In the data rows, zero lies at 4.5, halfway between 4 and 5.
A row's group is the hidden flat surface it lies on (a line, a plane or more), and each surface passes through zero. There are 2 groups. Groups are numbered from 0 in the order they first appear among the rows asked about.
Here is the table:
[2 9 4 6 6 6 4 2 5 5 4 4 5 6 6 0 8 6 2 8 7 4 3 6 4 3 3 2 5 1 7 2]
[1 3 6 7 5 7 4 6 7 5 3 5 3 4 5 3 5 5 4 2 6 3 4 6 4 4 5 1 5 5 7 4]
[9 0 5 4 5 2 3 5 3 4 5 4 5 4 4 8 0 2 7 1 4 3 6 2 8 5 5 6 4 6 5 9]
[0 1 7 9 5 9 5 7 9 7 2 5 2 4 5 2 5 6 3 0 7 2 5 7 4 3 6 0 6 6 9 4]
[9 7 3 1 4 0 4 2 0 3 7 4 6 5 4 6 4 3 6 8 2 7 4 2 6 6 4 9 3 3 0 5]
[0 3 7 8 5 9 5 7 8 6 2 5 2 4 5 3 5 5 3 1 6 2 5 6 4 3 5 0 5 5 8 4]
[9 6 3 1 4 0 4 3 1 3 7 3 6 5 4 6 4 4 6 8 2 6 4 2 5 6 4 8 4 3 0 4]
[8 0 5 3 4 3 4 6 3 4 5 4 6 4 4 9 0 3 8 2 3 4 5 3 6 5 6 7 4 7 3 8]
[9 7 3 0 4 0 4 2 0 3 7 4 6 5 4 7 4 4 6 8 2 7 4 2 5 6 4 9 3 4 0 5]
[9 8 2 0 3 0 4 2 0 3 7 3 7 5 4 6 4 3 6 9 1 7 4 2 6 6 3 9 3 3 0 5]
[9 7 3 1 4 0 5 2 1 3 6 3 6 5 4 6 3 3 6 8 2 7 4 2 5 6 3 9 3 4 0 5]
[7 6 3 3 4 2 5 3 2 3 6 4 6 5 4 5 4 4 5 6 4 6 4 3 5 5 4 7 4 4 2 5]
[1 3 6 7 6 9 5 7 8 6 3 5 3 4 5 3 5 5 3 1 7 3 5 7 4 4 5 0 5 5 8 5]
[0 2 6 7 5 9 5 6 8 6 2 6 2 4 5 3 5 5 3 1 7 2 5 6 3 3 5 0 6 5 9 4]
[8 0 5 3 4 3 4 7 3 4 5 4 5 4 4 9 1 3 7 2 3 5 6 3 6 6 5 7 4 8 3 8]
[9 6 2 2 4 0 4 2 1 3 7 4 6 5 4 6 4 3 6 8 2 6 4 3 6 6 4 8 4 4 1 4]
[4 9 5 6 6 5 3 1 6 5 4 4 5 6 6 1 8 4 3 7 7 4 2 5 6 1 3 1 6 0 7 2]
[2 4 5 6 4 6 5 6 6 5 3 5 3 4 5 4 5 5 3 3 5 3 4 6 4 4 5 2 5 5 7 4]
[9 7 2 0 4 0 4 2 0 3 7 4 7 5 4 6 4 3 6 9 2 7 4 2 6 6 4 9 4 3 0 5]
[9 0 5 4 5 2 4 4 4 5 5 4 5 5 5 8 0 1 8 2 5 4 5 2 9 4 4 6 4 5 5 8]
[6 7 5 7 6 4 3 1 6 5 4 4 6 6 6 1 6 3 4 6 7 3 2 4 7 1 2 2 5 0 8 4]
[0 2 6 8 5 9 5 7 8 6 3 5 2 4 4 3 5 5 3 1 7 2 5 6 4 3 5 0 6 5 8 4]
[0 2 7 7 5 8 6 7 8 6 3 5 3 4 4 3 5 5 3 2 7 3 5 6 4 3 5 1 5 5 8 5]
[9 7 3 1 3 0 4 1 0 3 7 4 6 5 5 6 4 3 7 9 2 7 4 2 5 6 4 9 3 3 0 5]
[8 6 3 2 4 0 4 2 1 3 6 4 6 4 4 6 4 4 5 7 2 7 4 3 5 5 4 8 3 4 1 5]
[9 8 2 1 3 0 4 1 0 2 7 4 6 5 4 7 4 3 7 9 2 7 4 2 6 6 4 9 3 3 0 5]
[7 5 3 3 5 2 4 3 2 3 6 4 6 5 5 6 4 4 5 6 4 5 4 3 5 5 4 7 4 4 2 4]
[6 5 4 3 4 2 4 4 3 4 6 4 6 5 4 5 3 4 5 6 3 5 4 3 6 5 4 7 4 4 2 5]
[5 8 5 7 6 5 2 0 6 5 4 4 6 6 7 1 6 3 3 6 7 3 2 4 8 1 2 2 5 0 8 4]
[9 7 2 1 4 0 4 1 0 2 7 3 7 5 5 6 4 3 6 9 2 7 4 1 6 5 4 9 3 3 0 5]
[8 6 3 2 4 0 4 3 2 3 5 4 6 5 5 6 4 3 6 8 3 6 4 3 5 5 4 8 4 4 1 5]
[0 2 7 8 5 9 5 8 9 6 2 4 2 4 5 3 5 6 3 1 7 2 5 7 3 3 5 0 5 6 9 4]
[4 9 5 6 6 5 3 1 7 5 4 4 5 6 5 0 7 4 2 7 7 4 2 5 6 1 3 1 5 0 8 2]
[5 8 5 7 6 5 2 1 6 5 4 3 6 6 6 1 7 3 3 6 7 3 3 4 7 1 2 1 5 0 8 4]
[9 7 3 1 4 0 5 2 0 3 7 4 6 5 5 6 4 4 6 8 2 7 4 2 5 6 4 9 3 3 0 5]
[0 2 6 9 5 9 5 7 9 6 2 6 3 4 5 2 5 6 3 0 7 2 5 8 4 3 5 0 5 6 9 4]
[0 2 7 9 6 9 5 8 9 6 2 6 2 4 5 2 6 6 2 0 7 2 5 7 3 3 5 0 5 6 9 4]
[0 1 6 8 5 9 5 7 9 6 1 5 3 4 4 3 6 6 3 0 7 2 5 8 4 3 5 0 6 6 9 4]
[9 7 3 2 4 0 4 2 0 3 7 4 6 5 4 5 4 4 6 8 2 7 4 2 5 6 4 9 3 4 1 5]
[2 3 6 6 5 7 5 5 7 5 4 5 3 4 5 4 5 5 4 3 6 4 5 5 4 4 5 2 5 5 6 5]
[1 9 4 6 5 7 5 3 6 5 4 5 4 5 5 0 9 6 2 8 6 4 4 6 2 3 4 2 5 2 5 1]
[5 8 5 6 6 6 3 0 6 5 4 4 5 6 6 1 7 4 4 7 7 4 2 5 7 1 2 2 5 0 8 3]
[7 5 3 3 4 2 5 4 3 4 5 4 5 5 4 5 5 4 5 6 4 5 4 3 5 5 4 6 4 4 2 5]
[0 2 6 8 5 8 5 7 8 6 3 5 3 4 4 3 5 6 3 1 6 2 5 7 4 4 5 1 5 5 8 4]
[0 2 7 8 5 9 5 7 9 6 2 5 2 4 5 3 5 5 3 1 7 2 5 7 3 3 5 0 6 5 9 4]
[8 6 3 2 4 0 4 2 1 3 6 4 6 5 4 6 4 3 6 8 3 6 4 2 5 6 4 8 3 3 1 5]
[7 0 5 3 4 3 5 7 3 4 5 4 4 4 3 9 0 4 7 2 3 5 6 3 5 7 6 7 4 8 3 8]
[0 2 6 8 5 9 5 6 8 5 2 6 3 4 5 3 5 6 3 1 7 3 4 7 4 4 5 0 6 6 8 4]
[0 3 7 8 5 9 5 7 8 5 3 5 3 4 4 3 5 5 3 1 7 2 5 7 4 3 5 0 5 6 8 4]
[0 2 6 7 5 9 5 6 8 6 3 5 3 4 4 3 5 6 4 2 7 2 5 7 3 3 5 1 5 6 8 5]
[2 3 4 3 3 5 7 8 4 4 5 5 3 4 2 8 4 7 5 3 2 6 7 5 1 8 7 6 4 9 1 5]
[9 7 3 1 4 0 4 2 1 2 6 4 6 5 5 5 4 3 6 9 2 7 3 2 6 6 4 9 3 4 1 5]
[0 3 6 7 5 9 5 7 9 6 2 5 3 4 4 3 5 6 3 1 7 2 5 6 4 3 5 0 6 6 9 4]
[2 3 5 6 5 7 4 6 6 5 4 5 4 5 5 4 5 5 4 3 5 4 5 6 5 4 5 2 5 5 6 4]
[1 6 4 3 3 5 7 8 3 4 5 6 2 3 2 6 5 8 3 4 2 6 7 6 0 8 7 6 4 8 1 3]
[0 2 6 8 6 9 5 7 8 6 2 5 3 4 4 3 5 6 3 1 7 3 5 7 4 3 5 0 6 5 8 4]
[7 6 4 3 5 3 4 3 3 4 5 4 5 5 5 6 4 4 5 6 3 6 4 3 5 5 4 7 4 3 3 4]
[0 3 6 8 5 9 5 6 8 6 3 5 3 4 5 4 5 6 3 1 6 2 5 7 4 4 5 0 5 5 8 4]
[0 1 7 8 5 9 5 8 9 7 2 5 2 4 4 2 5 5 2 0 8 2 5 7 3 3 5 0 6 6 9 4]
[7 5 4 3 4 2 4 3 3 3 5 4 6 5 4 5 4 4 5 6 3 6 4 4 5 6 5 6 4 4 2 4]
[7 5 3 3 4 2 4 3 3 3 5 4 5 5 4 5 4 4 5 6 3 5 4 4 5 5 5 7 4 5 3 5]
[9 7 3 1 3 0 4 2 1 3 6 4 6 5 4 6 3 3 7 8 2 6 4 2 5 6 4 9 4 3 0 5]
[8 6 3 3 4 2 4 3 2 4 6 4 6 5 4 6 5 3 5 7 4 6 4 3 5 6 4 7 4 3 2 5]
[0 2 7 8 5 9 5 7 9 6 2 5 3 4 5 3 5 6 2 1 7 2 6 7 3 3 5 0 5 6 9 4]
[0 2 7 9 5 9 5 7 9 6 2 5 2 4 5 2 5 6 2 0 7 2 5 7 3 2 5 0 6 6 9 4]
[0 1 7 8 5 9 5 7 9 6 2 6 2 4 4 3 5 6 2 0 7 2 6 7 3 3 5 0 6 6 9 4]
[1 3 6 7 5 9 5 6 7 6 3 5 4 4 5 3 5 6 3 2 6 2 5 6 4 4 5 1 5 5 7 4]
[0 9 4 6 4 7 6 3 5 5 4 5 4 5 5 1 8 7 2 7 5 5 4 7 1 5 4 2 5 3 5 0]
[9 7 3 2 3 0 4 2 1 3 7 4 6 5 4 6 3 3 6 8 3 7 4 2 6 5 4 9 3 3 1 5]
[0 2 6 7 5 9 5 7 8 6 3 5 3 4 4 3 5 5 3 1 6 3 5 7 4 3 5 1 5 6 8 4]
[9 7 2 0 4 0 4 2 1 3 7 4 6 5 4 6 4 3 6 8 2 6 4 2 5 6 4 9 4 3 0 5]
[0 3 7 8 6 9 5 7 8 6 2 5 3 4 5 2 5 6 3 1 6 2 5 7 3 3 5 0 5 5 9 4]
[0 6 4 4 3 6 7 7 4 4 5 6 3 3 2 5 6 8 3 6 2 6 6 6 0 7 7 5 4 8 1 2]
[1 3 6 7 5 8 5 7 7 6 3 6 3 4 5 3 5 5 3 2 6 3 5 6 4 3 5 2 5 5 8 4]
[9 6 3 1 4 1 4 3 1 4 6 4 6 5 4 6 4 4 6 7 3 7 4 3 5 6 4 8 4 4 2 5]
[8 6 3 2 4 2 4 3 2 4 6 4 5 5 4 6 4 4 5 7 3 6 4 3 5 6 4 7 4 4 2 5]
[9 0 5 4 5 2 3 3 4 4 5 4 6 5 5 7 1 2 7 2 4 3 4 3 9 4 4 6 4 5 5 9]
[1 9 5 6 5 6 5 3 5 5 4 5 5 5 5 0 9 7 2 7 6 4 3 6 2 4 3 2 5 2 6 1]
[0 2 6 7 5 8 4 6 8 5 3 5 3 4 5 3 5 5 3 2 7 3 5 6 4 3 5 1 5 5 8 5]
[0 3 6 7 5 9 5 6 8 5 3 6 3 4 5 3 5 4 3 1 7 3 5 6 4 3 5 1 6 6 8 4]
[0 1 7 9 6 9 5 7 9 6 1 6 2 4 5 2 5 6 2 0 7 1 6 7 4 2 5 0 6 6 9 4]
[9 7 2 1 3 0 4 2 0 3 6 4 6 5 4 6 3 3 6 8 3 7 4 2 6 6 4 9 3 4 0 5]
[9 7 2 0 4 0 4 1 0 3 7 4 7 5 4 6 4 3 6 9 2 7 4 1 6 7 4 9 3 3 0 5]
[0 3 6 7 5 8 5 6 8 5 3 5 4 4 4 3 5 5 4 2 6 3 5 6 4 4 5 1 5 5 7 4]
[8 0 4 4 5 3 4 6 4 4 5 4 5 5 5 9 0 2 7 2 4 4 5 3 7 5 5 7 4 6 4 8]
[8 6 3 2 4 1 4 3 2 4 6 4 6 5 5 5 4 4 6 7 3 6 4 3 5 6 4 8 4 4 2 5]
[0 2 7 8 6 9 5 7 9 6 2 5 3 4 5 2 5 6 3 0 7 2 6 7 3 3 5 0 6 5 9 4]
[4 9 5 6 5 6 3 1 6 5 4 4 5 6 6 0 8 5 2 7 7 4 3 5 5 1 3 2 5 0 8 2]
[9 6 3 2 4 0 4 3 1 3 6 4 6 5 4 6 4 4 5 8 3 6 4 3 5 5 4 8 4 4 1 4]
[9 7 2 1 4 0 4 2 1 3 6 4 6 5 5 6 4 3 6 8 3 7 4 3 6 6 4 9 3 4 0 5]
[2 3 6 7 5 8 5 6 7 5 3 5 3 5 4 4 5 5 3 2 5 3 5 6 4 4 5 2 5 6 7 4]
[1 9 4 5 4 7 6 4 6 5 4 5 4 4 4 0 9 7 1 8 6 5 4 6 2 4 4 2 5 3 5 0]
[9 7 3 1 4 0 4 2 1 3 6 4 6 5 5 6 4 3 6 8 2 6 4 2 5 6 4 9 4 4 1 5]
[4 0 4 2 4 4 6 8 3 4 6 5 3 3 3 9 2 5 6 3 2 5 7 4 2 8 7 8 4 9 1 6]
[9 7 2 0 3 0 4 2 0 3 7 3 7 6 4 7 3 4 7 9 2 8 4 1 6 6 3 9 3 3 0 5]
[9 7 2 1 4 0 4 1 0 3 7 3 6 5 4 7 4 3 6 8 2 7 4 2 6 6 3 9 3 3 0 5]
[9 6 3 3 4 1 4 3 2 3 6 4 6 5 4 6 4 4 6 7 3 6 4 2 5 5 4 8 4 3 2 5]
[2 9 5 5 5 6 5 2 6 5 4 4 5 5 5 0 8 6 2 7 6 4 3 5 4 3 3 2 5 1 7 1]
[9 7 3 1 4 0 3 2 0 3 7 4 6 5 4 6 4 4 6 8 2 7 4 2 5 6 4 9 4 3 0 5]
[0 2 7 9 5 9 5 7 9 6 1 5 2 4 4 3 5 6 2 0 7 1 5 7 3 3 5 0 5 6 9 4]
[1 3 6 7 6 8 5 6 7 5 3 5 3 5 5 4 5 5 3 2 6 3 5 7 4 3 5 1 5 6 8 4]
[9 7 3 2 4 0 4 2 1 3 6 3 6 5 5 6 4 4 6 8 3 6 4 3 5 6 4 8 4 3 1 5]
[0 4 6 7 5 8 5 6 7 6 3 5 3 4 4 3 5 5 4 2 7 3 5 6 4 3 5 1 5 5 7 5]
[0 2 7 8 5 9 5 7 9 6 1 5 2 4 5 3 6 6 3 1 7 2 5 7 4 3 6 0 6 6 9 4]
[9 7 3 1 4 0 4 2 1 3 6 4 6 5 4 6 4 4 6 9 2 7 4 2 5 6 3 9 4 3 1 5]
[7 6 3 3 4 2 5 4 2 4 4 4 5 5 4 5 4 4 5 6 3 6 4 4 5 5 4 7 4 4 2 5]
[0 2 6 8 5 9 5 6 7 5 2 6 3 4 5 3 6 6 4 2 7 3 5 6 4 3 5 1 5 5 8 4]
[9 3 4 6 6 3 2 1 5 5 4 4 6 6 7 4 3 0 6 4 6 3 2 3 9 2 2 4 5 2 7 7]
[0 3 6 7 5 8 5 6 8 5 3 5 3 4 4 3 5 6 3 2 6 3 5 6 4 4 5 1 5 6 8 4]
[2 3 6 7 5 7 5 6 7 5 3 5 4 4 4 4 5 5 4 3 5 3 5 6 4 4 5 2 5 6 6 4]
[5 7 5 5 6 5 3 0 6 5 4 3 5 6 6 1 7 4 4 6 7 4 2 5 7 1 2 2 5 0 8 4]
[2 3 4 2 3 5 7 8 3 4 5 5 3 3 3 7 4 7 4 4 3 6 7 6 0 8 6 6 4 9 1 4]
[8 6 3 3 4 1 4 2 2 3 6 4 6 5 4 6 4 3 6 7 3 7 4 3 5 6 4 8 3 3 2 5]
[0 2 7 8 5 9 5 7 8 6 3 5 3 4 4 3 5 5 3 1 7 2 5 6 3 3 5 0 6 5 8 4]
Some rows of the table again, each followed by its group:
[1 9 5 6 5 6 5 3 5 5 4 5 5 5 5 0 9 7 2 7 6 4 3 6 2 4 3 2 5 2 6 1] ~ 0
[1 3 6 7 6 8 5 6 7 5 3 5 3 5 5 4 5 5 3 2 6 3 5 7 4 3 5 1 5 6 8 4] ~ 1
[0 2 6 7 5 9 5 6 8 6 3 5 3 4 4 3 5 6 4 2 7 2 5 7 3 3 5 1 5 6 8 5] ~ 1
[8 6 3 2 4 0 4 2 1 3 6 4 6 5 4 6 4 3 6 8 3 6 4 2 5 6 4 8 3 3 1 5] ~ 1
[9 0 5 4 5 2 3 5 3 4 5 4 5 4 4 8 0 2 7 1 4 3 6 2 8 5 5 6 4 6 5 9] ~ 0
[4 9 5 6 6 5 3 1 7 5 4 4 5 6 5 0 7 4 2 7 7 4 2 5 6 1 3 1 5 0 8 2] ~ 0
[0 4 6 7 5 8 5 6 7 6 3 5 3 4 4 3 5 5 4 2 7 3 5 6 4 3 5 1 5 5 7 5] ~ 1
[4 9 5 6 6 5 3 1 6 5 4 4 5 6 6 1 8 4 3 7 7 4 2 5 6 1 3 1 6 0 7 2] ~ 0
[9 7 3 1 4 0 4 2 0 3 7 4 6 5 4 6 4 3 6 8 2 7 4 2 6 6 4 9 3 3 0 5] ~ 1
[2 3 6 6 5 7 5 5 7 5 4 5 3 4 5 4 5 5 4 3 6 4 5 5 4 4 5 2 5 5 6 5] ~ 1
[0 2 6 7 5 8 4 6 8 5 3 5 3 4 5 3 5 5 3 2 7 3 5 6 4 3 5 1 5 5 8 5] ~ 1
[9 7 3 1 4 0 5 2 1 3 6 3 6 5 4 6 3 3 6 8 2 7 4 2 5 6 3 9 3 4 0 5] ~ 1
[0 3 7 8 5 9 5 7 8 6 2 5 2 4 5 3 5 5 3 1 6 2 5 6 4 3 5 0 5 5 8 4] ~ 1
[9 7 3 0 4 0 4 2 0 3 7 4 6 5 4 7 4 4 6 8 2 7 4 2 5 6 4 9 3 4 0 5] ~ 1
[1 9 4 6 5 7 5 3 6 5 4 5 4 5 5 0 9 6 2 8 6 4 4 6 2 3 4 2 5 2 5 1] ~ 0
[6 5 4 3 4 2 4 4 3 4 6 4 6 5 4 5 3 4 5 6 3 5 4 3 6 5 4 7 4 4 2 5] ~ 1
[9 0 5 4 5 2 3 3 4 4 5 4 6 5 5 7 1 2 7 2 4 3 4 3 9 4 4 6 4 5 5 9] ~ 0
[0 3 6 7 5 9 5 7 9 6 2 5 3 4 4 3 5 6 3 1 7 2 5 6 4 3 5 0 6 6 9 4] ~ 1
[0 2 6 8 5 8 5 7 8 6 3 5 3 4 4 3 5 6 3 1 6 2 5 7 4 4 5 1 5 5 8 4] ~ 1
[0 1 7 8 5 9 5 7 9 6 2 6 2 4 4 3 5 6 2 0 7 2 6 7 3 3 5 0 6 6 9 4] ~ 1
[1 3 6 7 5 8 5 7 7 6 3 6 3 4 5 3 5 5 3 2 6 3 5 6 4 3 5 2 5 5 8 4] ~ 1
[5 8 5 6 6 6 3 0 6 5 4 4 5 6 6 1 7 4 4 7 7 4 2 5 7 1 2 2 5 0 8 3] ~ 0
[9 6 3 2 4 0 4 3 1 3 6 4 6 5 4 6 4 4 5 8 3 6 4 3 5 5 4 8 4 4 1 4] ~ 1
[9 3 4 6 6 3 2 1 5 5 4 4 6 6 7 4 3 0 6 4 6 3 2 3 9 2 2 4 5 2 7 7] ~ 0
[9 7 2 0 4 0 4 2 1 3 7 4 6 5 4 6 4 3 6 8 2 6 4 2 5 6 4 9 4 3 0 5] ~ 1
[0 2 6 8 5 9 5 6 7 5 2 6 3 4 5 3 6 6 4 2 7 3 5 6 4 3 5 1 5 5 8 4] ~ 1
[9 7 3 1 3 0 4 2 1 3 6 4 6 5 4 6 3 3 7 8 2 6 4 2 5 6 4 9 4 3 0 5] ~ 1
[9 7 3 1 4 0 3 2 0 3 7 4 6 5 4 6 4 4 6 8 2 7 4 2 5 6 4 9 4 3 0 5] ~ 1
[0 2 7 8 5 9 5 7 8 6 3 5 3 4 4 3 5 5 3 1 7 2 5 6 3 3 5 0 6 5 8 4] ~ 1
[0 2 7 8 5 9 5 8 9 6 2 4 2 4 5 3 5 6 3 1 7 2 5 7 3 3 5 0 5 6 9 4] ~ 1
[0 3 6 7 5 8 5 6 8 5 3 5 4 4 4 3 5 5 4 2 6 3 5 6 4 4 5 1 5 5 7 4] ~ 1
[0 3 6 7 5 8 5 6 8 5 3 5 3 4 4 3 5 6 3 2 6 3 5 6 4 4 5 1 5 6 8 4] ~ 1
[2 3 4 3 3 5 7 8 4 4 5 5 3 4 2 8 4 7 5 3 2 6 7 5 1 8 7 6 4 9 1 5] ~ 0
[7 6 3 3 4 2 5 4 2 4 4 4 5 5 4 5 4 4 5 6 3 6 4 4 5 5 4 7 4 4 2 5] ~ 1
[7 5 3 3 5 2 4 3 2 3 6 4 6 5 5 6 4 4 5 6 4 5 4 3 5 5 4 7 4 4 2 4] ~ 1
[0 2 6 7 5 9 5 7 8 6 3 5 3 4 4 3 5 5 3 1 6 3 5 7 4 3 5 1 5 6 8 4] ~ 1
[8 6 3 3 4 1 4 2 2 3 6 4 6 5 4 6 4 3 6 7 3 7 4 3 5 6 4 8 3 3 2 5] ~ 1
[5 8 5 7 6 5 2 0 6 5 4 4 6 6 7 1 6 3 3 6 7 3 2 4 8 1 2 2 5 0 8 4] ~ 0
[0 2 6 8 6 9 5 7 8 6 2 5 3 4 4 3 5 6 3 1 7 3 5 7 4 3 5 0 6 5 8 4] ~ 1
[9 7 3 2 3 0 4 2 1 3 7 4 6 5 4 6 3 3 6 8 3 7 4 2 6 5 4 9 3 3 1 5] ~ 1
[8 0 5 3 4 3 4 7 3 4 5 4 5 4 4 9 1 3 7 2 3 5 6 3 6 6 5 7 4 8 3 8] ~ 0
[5 7 5 5 6 5 3 0 6 5 4 3 5 6 6 1 7 4 4 6 7 4 2 5 7 1 2 2 5 0 8 4] ~ 0
[2 3 6 7 5 8 5 6 7 5 3 5 3 5 4 4 5 5 3 2 5 3 5 6 4 4 5 2 5 6 7 4] ~ 1
[8 6 3 2 4 0 4 2 1 3 6 4 6 4 4 6 4 4 5 7 2 7 4 3 5 5 4 8 3 4 1 5] ~ 1
[0 1 7 8 5 9 5 8 9 7 2 5 2 4 4 2 5 5 2 0 8 2 5 7 3 3 5 0 6 6 9 4] ~ 1
[0 1 7 9 6 9 5 7 9 6 1 6 2 4 5 2 5 6 2 0 7 1 6 7 4 2 5 0 6 6 9 4] ~ 1
[9 7 3 1 4 0 4 2 1 3 6 4 6 5 5 6 4 3 6 8 2 6 4 2 5 6 4 9 4 4 1 5] ~ 1
[2 9 5 5 5 6 5 2 6 5 4 4 5 5 5 0 8 6 2 7 6 4 3 5 4 3 3 2 5 1 7 1] ~ 0
[9 6 3 1 4 0 4 3 1 3 7 3 6 5 4 6 4 4 6 8 2 6 4 2 5 6 4 8 4 3 0 4] ~ 1
[7 5 3 3 4 2 5 4 3 4 5 4 5 5 4 5 5 4 5 6 4 5 4 3 5 5 4 6 4 4 2 5] ~ 1
[9 7 2 1 4 0 4 2 1 3 6 4 6 5 5 6 4 3 6 8 3 7 4 3 6 6 4 9 3 4 0 5] ~ 1
[0 1 6 8 5 9 5 7 9 6 1 5 3 4 4 3 6 6 3 0 7 2 5 8 4 3 5 0 6 6 9 4] ~ 1
[9 7 2 1 3 0 4 2 0 3 6 4 6 5 4 6 3 3 6 8 3 7 4 2 6 6 4 9 3 4 0 5] ~ 1
[9 8 2 0 3 0 4 2 0 3 7 3 7 5 4 6 4 3 6 9 1 7 4 2 6 6 3 9 3 3 0 5] ~ 1
[9 7 3 1 3 0 4 1 0 3 7 4 6 5 5 6 4 3 7 9 2 7 4 2 5 6 4 9 3 3 0 5] ~ 1
[1 3 6 7 6 9 5 7 8 6 3 5 3 4 5 3 5 5 3 1 7 3 5 7 4 4 5 0 5 5 8 5] ~ 1
[0 3 6 7 5 9 5 6 8 5 3 6 3 4 5 3 5 4 3 1 7 3 5 6 4 3 5 1 6 6 8 4] ~ 1
[0 2 6 8 5 9 5 6 8 5 2 6 3 4 5 3 5 6 3 1 7 3 4 7 4 4 5 0 6 6 8 4] ~ 1
[9 7 3 2 4 0 4 2 0 3 7 4 6 5 4 5 4 4 6 8 2 7 4 2 5 6 4 9 3 4 1 5] ~ 1
[0 2 7 8 5 9 5 7 9 6 2 5 3 4 5 3 5 6 2 1 7 2 6 7 3 3 5 0 5 6 9 4] ~ 1
[0 3 6 8 5 9 5 6 8 6 3 5 3 4 5 4 5 6 3 1 6 2 5 7 4 4 5 0 5 5 8 4] ~ 1
[0 2 7 8 5 9 5 7 9 6 1 5 2 4 5 3 6 6 3 1 7 2 5 7 4 3 6 0 6 6 9 4] ~ 1
[0 2 6 9 5 9 5 7 9 6 2 6 3 4 5 2 5 6 3 0 7 2 5 8 4 3 5 0 5 6 9 4] ~ 1
[2 4 5 6 4 6 5 6 6 5 3 5 3 4 5 4 5 5 3 3 5 3 4 6 4 4 5 2 5 5 7 4] ~ 1
[0 6 4 4 3 6 7 7 4 4 5 6 3 3 2 5 6 8 3 6 2 6 6 6 0 7 7 5 4 8 1 2] ~ 0
[0 2 7 9 5 9 5 7 9 6 1 5 2 4 4 3 5 6 2 0 7 1 5 7 3 3 5 0 5 6 9 4] ~ 1
[2 9 4 6 6 6 4 2 5 5 4 4 5 6 6 0 8 6 2 8 7 4 3 6 4 3 3 2 5 1 7 2] ~ 0
[0 2 7 8 6 9 5 7 9 6 2 5 3 4 5 2 5 6 3 0 7 2 6 7 3 3 5 0 6 5 9 4] ~ 1
[8 6 3 2 4 2 4 3 2 4 6 4 5 5 4 6 4 4 5 7 3 6 4 3 5 6 4 7 4 4 2 5] ~ 1
[0 1 7 9 5 9 5 7 9 7 2 5 2 4 5 2 5 6 3 0 7 2 5 7 4 3 6 0 6 6 9 4] ~ 1
[7 0 5 3 4 3 5 7 3 4 5 4 4 4 3 9 0 4 7 2 3 5 6 3 5 7 6 7 4 8 3 8] ~ 0
[0 3 7 8 6 9 5 7 8 6 2 5 3 4 5 2 5 6 3 1 6 2 5 7 3 3 5 0 5 5 9 4] ~ 1
[9 7 3 2 4 0 4 2 1 3 6 3 6 5 5 6 4 4 6 8 3 6 4 3 5 6 4 8 4 3 1 5] ~ 1
[1 6 4 3 3 5 7 8 3 4 5 6 2 3 2 6 5 8 3 4 2 6 7 6 0 8 7 6 4 8 1 3] ~ 0
[9 8 2 1 3 0 4 1 0 2 7 4 6 5 4 7 4 3 7 9 2 7 4 2 6 6 4 9 3 3 0 5] ~ 1
How many dimensions does each group's flat surface have? Group 0 first:
2 1
